Each named turn below is shown by a few rows before and after it. Which turns, in which order, take the first row of each later pair to the second? The first pair is answered.
F:
[  8   4   0 -21 -17  -7  -4 -18  20  39 -30   1] => [ 14 -21   1   8  14   5  32  21  25  18  26  -4]
[  1  -6  -6   7  21  14 -11   2  -5  -5  16  -6] => [ -2   6  -6  -4   6   7 -24 -14  -7   5 -10  -3]
[ -1  15  -2  -8   4  19  -2  -2   1 -11   4   6] => [ -1  17  10  -2  -3   7  -2  -8  11   9 -11   7]
[ -7   8  -5  24   4   5  -1  12 -13 -31  17   1] => [-10  24  -2   8 -15  -6 -22 -10 -13 -16 -20   2]
G:
[  3  27  -1  -2 -36   9  -4  -7 -17  -8  -3 -18] => [ -1  16  10  19 -38 -12  10   1 -12 -10   1 -18]
[ -5  -3  25  22 -21 -21   8 -20  22  50 -29   5] => [-22 -29  -9 -31 -39 -11   3 -17  10  31 -31  11]
[  2   1   8   2  12  17   3 -13 -10   1   0 -10] => [ -7 -17   8   7   8   4  14  -6  -8  -4   4  -7]
B:
[ 8 -5 17 -3 16 11 13  5 38 55  4  5] => [ 12  47  12  33  29  21 -16 -12  -1  -1  11 -11]
[ 17   7  17  -3  -1 -12   5  -8  21  55 -35   5] => [ 17  50  -3  11  12   8 -28 -20 -21  -8 -24 -10]
[-21  14   3  16  20 -20 -10   4 -13 -23  -1 -11] => [-26 -18 -13 -30  11  -7  -1  16  -3 -12   4   0]
[ 17  12  19  38  40 -10   2  16  18  -1  29  -4] => [ 10   0 -17  -8  39  21  -7  23   1 -27  41  -2]
M:
[ 11  12   2 -14   5  10 -24  -6  -1   6 -17  -4] => [ 17  14  12   9  20  14 -13   4   4   7   0  -7]
[-16 -24 -12   6  -4 -13  13  18   2  29 -17  10] => [-10 -17 -28 -20   4  13   5  16  -6  21  -9  10]
[  2  25  10  13  -4 -19 -19 -12  -8  -4 -21  -6] => [  7  31  -4  -6   3   5 -26 -12 -13 -10 -13  -7]
[ -1  -1  -1  15  -2 -27   8 -19  -5  23 -26 -15] => [  6   8 -25 -24   4  12  -7 -21 -17  12 -19 -13]

Between the rows of a pair lie two turns.
[-10   2 -16 -20  -9  -1 -11  -8 -13 -25  -7  -2] => [  2  -8 -13 -33   2  22   0   4   6   5   8   4] : B, M
[-15 -17  -3  21  -4 -20  17  -4   7 -22   9   5] => [  5  15   4  29  17  13   7  -7   7 -15  20  -1] : G, M
[10 12  3 11  1 30 -7  8  1  9 23  4] => [-11  -2 -16 -15 -26  14 -17   1 -11  -8   2   9] : G, F
[  8  13  15   3   7  -8 -19 -16   3  23 -11   6] => [ -5 -17 -14 -32   3   7 -12   1  -6  -1   5   9] : G, M
[ 15  -1  18  44   8 -22   4  -4  -8 -13  -6 -15] => [  9   0 -10  12   5  -1 -13  -5 -30 -42  -1 -14] : F, G
[ -2  -5  19  26  -3 -22   8   2  -1   7 -12   4] => [ -5   0   8  -5 -15 -12  -8 -11  -2  16 -29   7] : M, B
[ -7 -27  10   5  -8 -14   9   4   7  13   4   0] => [ -8 -27  -5   3  -2  -2   7  10  -4 -11  18  -5] : F, M
[ 7 10 13 11 17 15 11 -4  4 -2 -1  1] => [  3  10   3 -13   6  20   0 -12   1   3 -15   6] : B, F
[ -8   9  -6 -31 -31 -12 -26 -31  -2  24 -53   0] => [ 11 -14  31  51  15 -19  33  13  21  25  13  -9] : B, F
[10 25 11 17 12 21 -8 -6 -7 -6  6 -3] => [  5   0  -5 -27   1  33  -5   2   1   6   3   6] : F, B
[ 19 -23 -30  -7  11  29   6  29   0 -19  24   2] => [ 16 -31 -18  16  12  13  16  35   4 -18  28   1] : G, G
[ 11  35 -10 -19   4  23 -28 -26 -11  14 -13  -4] => [-19 -41 -15   6  -3 -22  23  16  -7 -21  21   1] : M, G
[-10 -10 -18 -16 -14   9  -2   5   7   5 -10  -8] => [ -1  -1  -5  -7  -9  11   0   2  18  25 -11  -7] : F, G
[-13 -17  11  -3 -14 -25  12  -4  10  16 -10   8] => [ -3   0  20   9  -8 -20   7 -12  15  25 -12   4] : G, G
[  0   6  15  10 -10 -14 -19 -12  11   8 -12   2] => [  0 -12  -2   4   8  10  -6  11   3 -20  26   0] : F, B
[ -5 -28  10  23  -1 -44  27  24   7  -3  10  -2] => [ -6 -17 -19   0   6 -14   9  25 -22 -47  25  -9] : F, M
[  4  27  21   4 -12 -20 -26  -9 -12  12 -29   0] => [ -8 -21  16  19  -7 -36  12  24  -8 -12   6   2] : G, F
[ -8  -2 -11 -31  -2  -1  -9   3   0  -9  -8   9] => [ 5 -5  7  1 20  2 11 19 14  4 16  5] : M, B
[  0   7   8  11  -8 -16  -2  -7   8  14 -20  -2] => [  5   9   1 -10  -5   3  -9  -9  11  22 -20   0] : M, B
[  5   9   5 -10  -1  -1  -9  -5   7  23 -22   4] => [11 12 15 20 16  1  6  6  8 12  0  0] : B, F
[ -5 -15   2 -39  -5 -12  12   6  24  -6   0  -7] => [ -2  16   4 -33 -10 -12 -10 -14  12 -14 -18 -11] : B, M
[ -5  -4  21 -15  14   7 -23 -26   6  16   0 -16] => [ -2  -5  18  -4  25  16 -17 -15   5   6  18 -20] : M, F
[  3   4 -14  -6   1   6  -6   2  -9 -16   3  -5] => [ -3  -5 -11   0   0  -2   0   6  -8 -19   7  -7] : G, G
[ 11   8 -24 -32  -1  24 -20   2  -8 -10 -18   6] => [ 17  36  -2  11   9  14 -24  -6  -9 -11 -20  -2] : F, B
[  4 -10  -9   9   9  17  14  23  -9 -34  28  -6] => [  8  -1  -2  22  14  16  14  21  -6 -29  28  -9] : G, G
[-20  20 -10   0 -21 -18 -29 -23 -29 -29 -30   1] => [  7  34  26  16  -4  -7 -19 -26   8  35 -33   3] : B, G
[ 9  6  0 12 14 17 14 -1  8 12 -2  5] => [  0   4 -12 -10  -2  14   1  -9   5  11 -18  11] : M, M
[  9  26   5  24  19   9  -5   3 -11 -27  11  -5] => [ -5  22  -9 -12  -8  -1 -25 -12 -17 -24 -20   1] : M, M
[  5  16 -27  -2   2   2 -23 -17 -31 -10   8  -2] => [  7  23 -13  20   4 -10 -21 -22 -28  -3   2  -5] : M, F
[-16  -2  -7  12   7 -15 -11  -6 -24 -13 -27  18] => [ -5 -11 -19  -5  28  20   0  11 -20  -9   4  18] : B, M
[ -7 -16 -27  -6  12  21   8  24 -22 -45  36   0] => [ 19  32 -14 -11  25  51 -15   2 -13 -10  22  -3] : F, M
[12 14 -1  7 40 41 21 24 22 14 41  6] => [10 32 21 48 36 11 17 14 17  8 27  0] : F, M
[ -3  30  -5   1  20   7 -13  15 -19  -9  11 -12] => [ -8   0  -7 -35   7   6  -5  20   1  26  -3   1] : B, F
[  6  -1 -20 -38  -5  42  -3  14   3  14  11  -2] => [-10 -33 -20 -28 -15  15  16  29   5   3  17   1] : G, G
[  8 -16 -18 -16  -4   7 -18   3  17   9  -3   1] => [  7 -21  -1  11  -2 -16  -8   7  23  17  -4  -3] : M, M
[-11 -13  14   0  -3 -11   3   7 -15  -6  -9  16] => [ -5 -12  20   0   0  -8   7   8  -6  12  -8  17] : M, B
[ 26  35  33  66  25   0   4   9  12  -2  30 -13] => [-18   1  -1 -17 -54 -45 -28 -23   1  -1 -50   6] : M, G
[  0 -13   3 -29   8   9  12   7   7  40 -15  -8] => [ 10  -6  10  -9  26  20  19  15   7  36   5 -14] : F, G
[ 25 -10   8  29  14  -2   3  13  -5   7  10 -12] => [ 20  -9 -18 -24  -1  16 -20   0 -18   1  -8  -9] : M, M
[-16  -1 -17  -8  11   6  -2  -4 -24 -38  -5 -21] => [ -9 -31 -13 -31  11  13  21  12   7   8   1 -11] : B, M
[  8  24  10  -2  30  14  -6 -21  -2  39 -20  23] => [-10 -32 -10  -2  31   7  30  18  -7   0  20  25] : F, G
[ -2 -13  18  20   8  -3   9  -6  10   8 -15 -15] => [ -3  -7  13   9   2  -2   0 -14   6  10 -27 -15] : M, G
[ 15 -12  22 -23   3  -3  21  -2  41  76 -11   4] => [ 16  -8  14 -39   2   8  14  -5  37  74 -14   6] : G, G
[ -9   7 -20 -12  -6  -3 -19 -13 -14 -21   1   2] => [  1  18   2  27   8 -11  -9  -9  -7 -13  10  -3] : G, F
[ -9  -9 -13 -28  -3  15   8   9  14   6  10  12] => [-16 -15   3  -4 -11 -16  18   8  21  13  -2  12] : M, M
[ -5  20  -7 -22  -4  10 -14 -18 -11  28 -26  20] => [ -6  30  -5 -13  -3   9 -19 -20 -18  21 -24  18] : B, B
[ -8  -8 -19 -22   9  14   2   6 -15 -37  37 -12] => [-15 -25  -4   2   4 -13  19  13  -6 -33  36 -12] : M, B
[  0  -5   4 -11  -4 -17   3 -13   2  21 -23   6] => [ -6 -25  -3 -13  -3 -22  15  -1   2   9 -10   6] : F, M
[ -6 -28   3 -14 -14 -23   7   2  17  16 -16  14] => [ 12 -16   5   7  20   9  21  19  20   8  26   6] : M, M
[  0  11   6  27   3 -27   3  -4 -10 -15  -3  -8] => [  6  20 -14  -2  12  10  -8  -1 -18 -24  10  -7] : M, M
[  4 -11   6   9   1 -12  13  11  16  24   2   6] => [ 10  -5 -12 -17  10  19   4  13   8  16  13   6] : M, M
[ 20  29  13 -29   3  19  -3 -16  30  41 -14  11] => [ 26  22  -1 -11  29  43  13  10  17   0  35   3] : M, F
[-11 -21  18  19 -19 -37   8   0   7   2 -16   6] => [ 11  23 -11 -16   8  32 -23  -9 -15 -19   3  -1] : F, G
[ -7   1  -6  22  -3 -14 -11  -3 -21   6 -14  10] => [  0   4 -20   6   9  13 -13   4 -27  -4   3   9] : G, M
[-29 -38   3 -43 -10  -1  25   5   2  11  13   9] => [-19  11  42  31  -1 -32  11 -18  -3   8  -6  -5] : F, B
[  3   1  -4 -30  -6   6  -9 -18   5  25 -19   4] => [13  1 10 28 23  4 18  5  6  7 20 -6] : B, F
[-18 -15   0  -9 -22 -18 -17 -12 -10  -7 -10   2] => [-11 -19  -9 -29 -15   2 -16  -7  -4   0  -2   3] : F, M
[ 11 -12  -8 -10  12  11   7  13 -13 -27   3   2] => [  3  -6  -6  -8  -4  -8  -4   1 -18 -29 -18   3] : M, F
[-11   2  -2 -11 -16 -18 -10 -10  -7 -13 -25  -4] => [ -6   5 -12 -29 -11   0 -14  -9  -9 -13 -18   0] : G, B
[-10 -31 -16  22  19  -2   3  32  -7 -17  36   0] => [-20 -12 -38 -22  -7   1 -34   5 -23 -23  -4   4] : B, F
[-10   8  42  31  -4 -36   8   5   2   8  13   1] => [-21 -31   8 -23  -7 -10  19  26   1  -2  34  11] : F, B
[ -3   7 -17  27   7   8 -21 -14 -11  -4  17  -9] => [ -2 -11  -2  29   1  -8  -6 -12  12  29  11  -3] : B, B
[ -8  13  18  -2 -28  -6 -12  -1 -10   5 -13 -20] => [-10   7   5  -3 -16  10  -6  13 -21 -23  12 -24] : F, F
[ 14 -15   7  -6  22  27   8   1  16  12  28  -9] => [  8  -9  28  31  15  -6  11  -7  17  10  15 -14] : F, G
[ -5  12  11  15 -29 -28 -14 -17 -12  -7 -42   2] => [  6   9  21  56   2 -20  11   7  -7 -17   0  -4] : M, G
[ -2 -28  -7   6  -4  -8  26  23   8  10  25  -8] => [ -3  -2 -31 -20  -8  18  -5   6 -19 -23  17 -10] : B, G
[  5  -3  -5 -10   2  11   2   3   1   4   1   0] => [ 7  9 -2  3  8  9 -1 -2 -5 -4  0 -4] : B, B
[  8  -1  -6  -7  -5  -3  -1 -10 -12 -31   1  -7] => [  8   4  -4 -15 -12  -5  -7 -17  -9 -20 -11  -6] : F, B
